Rotation paths and how fast each direction turns (degrees each step)
Each turn is a multiple of 5 degrees from 10 to 175, or 0.
Each row of a path follows its step; steps can be skipped.

step 0: [ 10   6   7   0   1   6  16   1  11  20  -4  -6  -8  -7   4  15   2 -16
   4 -18  12   7 -12 -33  -5  -1   4 -11   4  -1]
step 1: [  2 -11  -8   8   1  -2   7  -4   5   8  10  -9   4 -11   3 -19  -1   3
  10 -24  28 -11  14  -1  -8   5  14  21  -7  -1]
step 2: [ -4  10 -19  15  24 -12   6 -13  -4   2 -19  -1  12   5  -1  -9 -11  -4
   8  20   8   8   7  15   5   9  -1  12   2  -4]
step 3: [-12   4 -11  -5  -3  -2  -1   3  11  -5  -7  42   9  -7 -17  11  -2  12
  10   8  -7   3   4  13  -2  -1  -8 -13   1   8]
step 4: [  4  14  -4  -9 -20  -4  -9  15   2 -20   3   4  -4  -3   1  25  -9   8
  -3  -4  -2 -17 -20  -7  11  11   1   7  13 -12]
step 5: [ 16   3  16  19  -9  -6   6   2  12  -7   2 -16  -9 -10   2 -12  -8   5
 -15 -17   6   2 -12  -2  16  -9 -12 -18  -9  -7]
step 6: [  8  -8  -1   8  15  15   4  21  -3 -16   1 -25  10  -1   6 -15  12  -4
  16  -7  -8   5  22  -1  -1   9  -5  -6 -11   3]
step 7: [  3 -16 -19   7  -2  16   0   1 -20   7   2   8  -6  17  -1 -17  16   4
   9  19  -2  16  -6  12  -3  -3  -4   6  10 -11]
step 8: [-16 -19  15 -15  -8   7 -18 -24   4  -5   1   2  -8   9 -15  10  -5   4
  -4  22  -4 -10   9  12   1   0  -9  -2   9  -4]
step 9: [  2  16  12 -22   3   9  -1  -1   9   1 -14  -9 -15   2   2  18   0   1
  -6   6  -5  -6 -23 -20  -9 -16 -12   5  -9  13]
step 10: [ -3   3  -4 -11 -10  -1  -5   8   3  12  22 -10  10 -12   8 -21   3   3
 -26 -17   0  -6  -1 -14  -2  -9   5   9 -15  13]
step 11: [ -3  20  -5   7   8  -3  -1  -4  -9  18   4 -18  10  13   5 -17  -7 -28
  -3  -2  -8  14  15  -1   5  15  13  -4   5  -3]
Directions:
[ 3  0 10 -6 -3 -1 -2  6  3  5 -3  3  8 -3  5  2 -6  4 -3  0 -4  3 -3  0
 -2 -1 -4  5  2 -5]
70
[ 5  2 -7  2 -1  4  0 -1 -7  5  1  0 11  2  3  3 -1  2 -4  4 -2 -1  2  5
 -4  4  0 -7 -7  1]
85
[11  3 -3 -4  4  0  3 -2  2 -3  2 -7  0 -5 -3  1 -1  5 -4 -3  1  0  4 -2
 -2 -9  5  1 -2 -6]
80
[ 0  9 -1  3  1  0 -3  1 -3 -5 -3 -6 -1  4  4  2 -3 -4  6  2 -8 -7  2 -3
 -8  3  1  5  3 -5]
155
[ 2  0 -4 -7  1  6  3  9  0 -1  0  6  0 -2  0  3  8  2  9 -5 -1  0 -2 -5
 -6  0  0  2 -3  6]
120

step 0: [ -9 -13 -21 -13  26   7 -12   7  -7   0   2  14   5   4   1  19   7  14
   3   1  19 -12  -1   7  13   3 -10  -2  -1   5]
step 1: [  8 -25  -7   8  -7   1  -3 -10  21  10  25  -4  14  -2   2   7 -10  11
   6   2   4   7   9 -14   3   3   3   6   5  19]
step 2: [ -3   7  -1  -3   8  10   3 -11   4  27 -15  11  16   3  -1 -21  -7  10
 -16   7   6  -9   8  -2  14  -4   7  18  -1   1]
step 3: [ -8   3  14  10 -13   4  -1 -16   3  -7 -12  12   2 -14  -3  -5   5   1
  11   3   3  24   2   6  -4  20  23  14  10   8]
step 4: [ -3   3  16   8  -9  -5 -16   8 -13  -1 -17  11   9  -5   0 -14   2  27
  -4   4  -9   0 -20  14  -8 -18  -8  -4   2  -4]
step 5: [ -3  13   5  11 -27   1 -13  11  -6  17   9   2 -11  -3   7  17  15 -10
  10   4  14  -2 -19   1  -5  16  -7  -4  -4  -1]
step 6: [-10  -1 -12  -4  -1 -28   1   9 -13  -2   8   5   5  28  -1  -8  -2   4
  18  -5   2 -12 -19 -10  10  -7  -1  -1  -8   9]
step 7: [ 12  -8  -4   9   0  -1  21 -16 -12   0   2   3   4   9  18  21   4  10
  -1   2   6  -6   4 -17  14  23  -9  -6  -5  -5]
step 8: [ 13 -10 -20 -17   4  -3   2  -8 -10  -5  -2   3  19  -1 -21  -6   7   6
  -7  16   6 -11   4 -15 -13   3   9  -3  11  16]
step 9: [  5  -3   6  -2  -7  10  22  -7  23   0  -7  14   3  -6  -6   1  -8   7
  -6  -4  11  -4   1  10   0   9 -20  12  28   6]
step 10: [ -6   2   4  -1 -14   2 -15 -16  -2 -11   1  13   3  -6  -3  -5 -13  -7
 -10  19   6 -12   2  25  -4 -11   5  13 -14  19]
step 11: [-10   2   8   4  12  -1  -3  13  10  12 -14  14  12 -15  14  19  -2   6
  27  -2   8   4  -6  19  -3  -2   1   1  -6   5]
Directions:
[ 2 -2  1 -1 10  1  1 -6 -4  9  5  6  1  5  4  1 -3 -4  2  0 -3  6 -3 -8
 -3 -1 -1  0 -4  3]
65
[  1   1  -1   3  -1  -4   1   3   1  -2  -1  -7   3   5   1  -3   1   3
   8   3  -3   1   6  -1 -10  -8   2   1   2  10]
155
[-1  5 -1 -3 -8 -1  4 -1  7  5  1  0 -5  8 -1 -4 -2 -7 -1 -3 -2 -4 -2  1
  5 -1  0 10 -2  3]
95
[-3  2 10 -2 -2  4 10 -3 -2  1  2  5  3 -7 -5 -4  1 -3  0  6  0  4  0  6
 -3 -6  1  1  0  0]
55
[-5 -6  0 -9  1 -6  3  2  6 -2 -1  0  1 -2 -7  2 -3  1  7 -6 -2  7 -8  0
  1  2  4 -1  4  2]
135

step 0: [-11 -22  15   9  -1  -1  -7   8 -10 -19  22  10  16  -2 -18  -8   7  12
   1  -5 -16   4  -8   9  -7   6  -7  -4 -12  13]
step 1: [ -2   1   3  11  -1   0 -27   9   9  11   1  19  -7 -22  -9  -1   1 -17
   9  -7  12 -16  14 -22   4   8   6  -7  -4  -3]
step 2: [  2 -15  -3   1  13  12  12  11  -5  -7  19  15   4  -4 -11   4  22  -8
 -16 -10  -3   2  -8  16   1  -4 -17 -14 -20   4]
step 3: [-11  -7  15  18  -7 -10 -32   5  12  -2  17  -2  -9 -15  -5   0   5  -7
   7   7 -19 -10  16  -5  -5   2   9   0  -7   5]
step 4: [  1  10 -13 -10   2   8  -6   9  -4   2  13  21  11  -2   1  11  20 -15
   4 -13   4 -14  -2  -8  10   0 -21 -26  -6   5]
step 5: [-11  -9  16   7   4  -6 -17   6   4   3  11  -9 -11  -8  -1  -4  21  -9
 -15 -16 -10 -11  -1  20 -14 -12  11   7 -16   7]
step 6: [ -7  13 -14   0  -6   4  -9   0  -3   6  20  12  -7  -5  -7   4  14  -5
  15   2 -17  -6  28  -8   8  -8 -10 -23  13   4]
step 7: [-14  -1  -5 -10  -5 -16 -16  -4   1   7   8  -1  11  -9   6   4  16 -12
 -20 -24  -5  -4 -18   7  -1  -7 -16   9 -18  11]
step 8: [ -9   4   0  -4 -15   4   4   5 -14   3  10   8 -18  -6 -11  -4  18  -4
  17  -8 -18 -22  17   2  -5 -18  20   2   4  -5]
step 9: [ -1  -4 -22   7 -12  -7 -12 -16  -4   9  12   4   4   1  -1   8   2 -18
 -22 -24  -5   7   6   1   4  -7 -22  -7   7  11]
step 10: [-17  -4   1 -13 -13  -8   1   9 -11   6  -7  12  -4  -5   1   6  24   4
  -3   0 -27  -9   1  -7   7  -9  16  23 -16   3]
step 11: [  3  -2  -9  16 -14   6   2 -20 -21   1  12  -2  -9  -2   3  18  -9 -26
  13 -20  -6  -9   0  -2   0 -14  -7  -6   9  -1]
Directions:
[ 2  0  2  3  2 -2 -6  0 10 -3  2 -2  6  0 -2  6 -1  4 -5 -6  2 -2  2  0
  1 -5  6 11  1  2]
160
[ 5  1  1  2  3  7  3 -4 -4 -5  6 -3 -9  0 -2  1  1  1  1 -2  1  1  0  6
 -6 -6  1  4 -7 -8]
125
[ -1   4  -1  -4   1   2   7   7  -5 -10   2   4   3   4  -5   2   8   7
   0   3   1  -1   4  -2   7  -1   2   0   3   1]
175
[-1 -3  2  3 -2  0 10  5  4  2  2 -1 -3 -6  0  1  0 -5 -4 -2  2 -4 -3  9
  2  0  4 -3 10 -3]
115
